In the data rows, 128 means zero.
Here is a table of points, one per row:
[ 93 103 149 152 109 116  82 163 144 145 133  83 146 146 117 136 142  82
  96 113 148 114 149 136 123 140  78 101 116 109  66 135 115 160 155 107
 140 140 166 147 135 171 155 115 140 162 148]
[133 116 144 108 147 128 120 150 135 119 181 103 161 126 136 155 126  84
 134 104 163 136 119 123 137 129 173 110 124 136 156 138 135  97  84 140
 143 117 112 148  83 142  74 115 170 121 136]
[136  91 114 141 114  97 114  97 103  86 132 111 174 110 174 164 141 161
 100 148 129 178 119 126 126 163 157 163 112 108 125 109 107 156 139 151
  87 146 143 101 162 136 127 139 113 114 140]
[121 162  99 149 105 128 109 142 110 153  93  96 131 170 149 104 152 124
 108  93 110 125 123 103  78 103 118  72  97  95 155  99 137 113  88 128
 116 141 177 171 114 138 129 113 141 130 121]
[148 129 122 130 122 147 113 116 153 160 141 125 114 131 138 131  96 119
 118 108 154 160 116 121 138  82 126 113 148 131 144  80 162 152 153 146
 153 147 146  99 171 129  93 129  89  95 111]
[115 143 173 101 122 138 147 173 131 132 120 108 120 101 170 154 176 131
 171 107 107 136 150 149 152 103 107 160 127 122  98 105 157 141 128 146
 164 122 131 122  65 109 157 132 124 136 113]
[120 164 132 126  97 161  98 148 141  87 151 120 119 167 154 119 146 115
 101  93 118 146 139 108 158 160  88  95 165 152  87 118 119 104 124 122
 140 130 129 108 112 117 173 108 160 166 129]
[104 136 124 132 132 105 158 113 133  91 113 118 116 105 132 156 117 127
  80  86 158 132 129 132 166 140  78 142 108 134 163 150 131 114  70 128
 129 132 153 139 127 125 105 150 107 128 161]
[175  95 146 117 156 110 135 124 145 118 117 160 118 149 111 126 135 131
  74 164 103 146 152 103 147  93 119  95  99  89 147 114 140 119 156 153
 142 104  79 143 149 134 134 124 166 118 157]
[121 102 104 142 128 120 145 131 136 136 108 125 115 106 144  75  73 147
 139 159 139 100  77 126 137 114 111 129 114 132 100 156 155 143 142 133
 128 160 114 131 122 115 120 159 144  93 147]
[121 112 157 130 136 118 174 114 150 122 115 178 180 142 122  90 144 116
 154 117 138 155  87 131  90 127 160 108 117 154 114 127 116 104 119 156
 125 114 118 118 139 135 112  95  93 165 156]
[149 172 123  94 100 136 129 123  63 144 124 118 134 132 164 126 173 140
 134 142 142 144 139 154 146 108 133 115 110 146  93 138 129  85 122 139
 163 161 110 164  90 143 142 116 126 114 159]
[127 110 117 121 143 157 108 181 119  96 106 110 125 128 128 155 129 149
 147 129 120 165 137 192 155 115 113 131 109 189 126 168 118 100 103 136
 134 125 132 134 109 112  90 128 129 146 155]
[123 127 193 130 164  88  94 143 121 102 123 137 116 112 125 145 130 155
 124 121 135 168 144 106 147 126 133 186 167 169 134 148 111  84 108 105
 126 115 181 165 101 125 111 147 129 154 110]
[123 158 145 103 149 111 112 151 142 142 102 108 138  71 148  89  82 166
 184 159 132 124 116 151 132 125 137  92 139 112 144 162 129  88 134 115
 115  65 105 115 143 103 176 106 129 111 129]
[ 99 114 111 135 142  96 133 134  97  99 161 145 138 131 117 139 118 100
 129 121 112 137 140 135 109 148 190 123 146 120 141 115 172 130 110 135
 182 152 173  81 137 133 139 156 113 101 107]
[129 111 144 116 154 118 115 152  74 142 152 132 101 152 124 118 112 117
  90  79 101  97 201 151 122 130 104 154 113 112 136 140 118 199 106 116
 108 151 126  69 151 122 124  92 102 123 101]
[ 91  58 109 111  85  76 145  98 150 137 142 105 150 104 138 127 134 137
 129 129 125 151 120 166 111 123 121 114 107 117 137 101 119 102 130 111
 122 148 144 123 151 107 126 134 122  94  59]
[119 115  86 157 117 185 115  95 108 112 119 113 135 112 175 119  94  79
 122  82  89 141 141 154 109 120 129 105 123  81  91 124 125 105 122 155
 108 159 102 167 123 168 117 131 128 160 140]
[164 146 132 157  92 101 140 137 128 107 150 124  88  86  88 142 124 145
 131 101 106 115 120 113 111 123 132 123 161 143 131 159 117 164 109 122
 131 129  91 149 123  92 120 110 128 130 107]
[107 141 141 106 171 118 154  90 118 184 165 152 140 148 120 133 127 126
 152 165 132 129  84 117 117 112 132 107 108 107 112 140 128 148 136 144
  89 156 139 154 157 103 113 155 180 143 162]
[161 146 103 104 163 146 148 137 152  98  66 159 111  92 129 129  95 145
 122 120 198  98 131 147 144 127 172 114 131 148 126 114 130 105 118 112
 114 121 121 151 136  70 172  99 147 161 123]
[159 141  48 113 160 120 109 110 145 151 130 148 167 121  96 103 117 108
 156 232 104 143 153 120 131 116  78 126 134 117 106 112 143 127 125  69
 127 141 139 142 125 102 116 104 120 134 162]
[ 83 139 140 138  78 122 114 156 126 147  54 128 146 148 112 161 140 119
 117  99 108 126 128  85 156 156 126  91 157 140 138 136 120 139 163  86
 106 145 103 116 123 170 144 146 184 150  89]
[100 113 144 107 104 133 132 146 128 127 127 120 107 162 145 123 101 124
 122 111 134 130 122 115  99 191 151 165 131 125 139 135 176 121 110 130
 126 100  76 178 160 121 163 133  99  92  94]
[147 125 106 162 105  95  90 130 136 125 159 156  76 114 104  99 136 110
 163 139 137 117 132 131 173 129 122 125  97  99 171 110 124 180 203 117
  96 122 125 169 114 119 147 125 118 141 169]
[ 90 116 139  77 104 170  95 121  96 130 130 114 119 129 100 152 119 130
 114 118  94 133 123 123 114 164 118 145 109 155 137 104 102 116 134 149
 140 134 153 124  77 179 128 113 133 153 136]
[154 156 143 161 126 112 141 117 150 138 141 145 140 190 111 126  76 171
 149 142 139 128 129 153 132 101 146 145 134 137 130 119  95 134 128 107
 120 112  84 129  97 138 143 131 133  81 113]
[162 127 127 144 126 148 125 151 115 152 167 136 150 121  77 119 152 127
 130 129  78 118 106 136 166 155 141 126 130 136 120  72 146 142 146 142
  85 110 164 128 159 142 129 145  98  79  93]
[182 115 141 155  95 128 137 123 134 168 124 105 105 127 122  96 100 151
 142 160 118 125 128 117 169 121 178 143 149 110 155 174 116 127 128 105
 133 122 117 101 106 115 147 134 108 170 148]
[169 172 114 126 151 136 128  86 161 160 133 114 128 132 123 130 164 115
 148 179 127 114 107 124 143 138 110 152 136 126 146 135 131 138 162 158
 186 105 137 135 151 104 145 127 181 149  86]
[130 125  66 113 142 164 113 104 117 171 136 130  99 146 150 143 155 115
 117 116 118 133 103 110 106 104 138 120 160 165 124 144 128 153 116 121
 126  68 144  95 129 128 145 142  94 118 102]
[112 176 117 153 124 119 156 151 141  87 170 146 145 144 112 160 115 132
  96 138 155 117  82  77 104 110 104 119 146 128 119 116 154 127 128 117
 167  89 121  84 119 152 110 140 109 145  70]
[151 127 134 138 149 128 126 131 132 125 112 175 118 128 110 164 131 108
 111 126 121  79 167 114  95 126 115 144  82 161 105 154 118 110 140 127
 153 115 114 113 132 136 141 124  84  98 148]
[142 114 152 128 140 105 150 117 162 116 119 153 100 113 122 122 184 147
  92 136  81 118 135 144 106 137 108 163 146 146 160 106 136 123 137 110
 112 160 128 119 164 170 141 144 161 131 168]
[158 100 133 124 149 166 144 117 110 141 111 135 146 125 131 119 161 137
 146 127 173 161 140 153  83 169 129 141 151 109 146 107  98 124 164 130
 114 145 128  97 117 116 110 118 138 100 145]
[ 90 133 107 126 165 127 165 131 136 130 147  85 156 130 132 101 105 152
 150 123 157  90 139 100 122 104 123 140 126 123 126 142  78 108 153 145
 126 157 128 110 111 125 131 152 103 113 153]
[ 74 129 127 127 151 128 128 113 109 124 139 138  88 120 111 115 147 160
 195 119 144  78 116 126 127 138 122 151 137  95  88 134 133 135  93 170
 117 151 110  97 155 160  58 123 141 129 113]
[ 87 119 177 162 115 156 192  96 116 100 144 115 124 126 145 152 115 114
 132 152 142 102 159 100 125 124 135 131 128 124 142 144 139 154  99 129
 100 110 142 154 144 114 103 113 137 152 124]
[153 141 138 104  87 161  84 110 153 114  66 148 135 124 112 101 139 105
 101 135 132 110 115 150 113 127 165 143 127 120 140 135 114 148 136 110
 129 100 116 130 137  98 110 156  99 120 136]
There is one direction along which these points spread out most. Take the direction at right angles to it along which they spread out most. Go by this last direction. Where along it does each point below lie, from 0 to 99? 50 is the average, and the first point above lies past it. One standard deviation of the points above along it is 16.
[100 113 144 107 104 133 132 146 128 127 127 120 107 162 145 123 101 124
 122 111 134 130 122 115  99 191 151 165 131 125 139 135 176 121 110 130
 126 100  76 178 160 121 163 133  99  92  94] 51
[119 115  86 157 117 185 115  95 108 112 119 113 135 112 175 119  94  79
 122  82  89 141 141 154 109 120 129 105 123  81  91 124 125 105 122 155
 108 159 102 167 123 168 117 131 128 160 140] 52
[161 146 103 104 163 146 148 137 152  98  66 159 111  92 129 129  95 145
 122 120 198  98 131 147 144 127 172 114 131 148 126 114 130 105 118 112
 114 121 121 151 136  70 172  99 147 161 123] 17
[129 111 144 116 154 118 115 152  74 142 152 132 101 152 124 118 112 117
  90  79 101  97 201 151 122 130 104 154 113 112 136 140 118 199 106 116
 108 151 126  69 151 122 124  92 102 123 101] 74
[ 93 103 149 152 109 116  82 163 144 145 133  83 146 146 117 136 142  82
  96 113 148 114 149 136 123 140  78 101 116 109  66 135 115 160 155 107
 140 140 166 147 135 171 155 115 140 162 148] 56
[115 143 173 101 122 138 147 173 131 132 120 108 120 101 170 154 176 131
 171 107 107 136 150 149 152 103 107 160 127 122  98 105 157 141 128 146
 164 122 131 122  65 109 157 132 124 136 113] 29
[107 141 141 106 171 118 154  90 118 184 165 152 140 148 120 133 127 126
 152 165 132 129  84 117 117 112 132 107 108 107 112 140 128 148 136 144
  89 156 139 154 157 103 113 155 180 143 162] 64
[ 74 129 127 127 151 128 128 113 109 124 139 138  88 120 111 115 147 160
 195 119 144  78 116 126 127 138 122 151 137  95  88 134 133 135  93 170
 117 151 110  97 155 160  58 123 141 129 113] 63
[123 158 145 103 149 111 112 151 142 142 102 108 138  71 148  89  82 166
 184 159 132 124 116 151 132 125 137  92 139 112 144 162 129  88 134 115
 115  65 105 115 143 103 176 106 129 111 129] 24
[159 141  48 113 160 120 109 110 145 151 130 148 167 121  96 103 117 108
 156 232 104 143 153 120 131 116  78 126 134 117 106 112 143 127 125  69
 127 141 139 142 125 102 116 104 120 134 162] 56
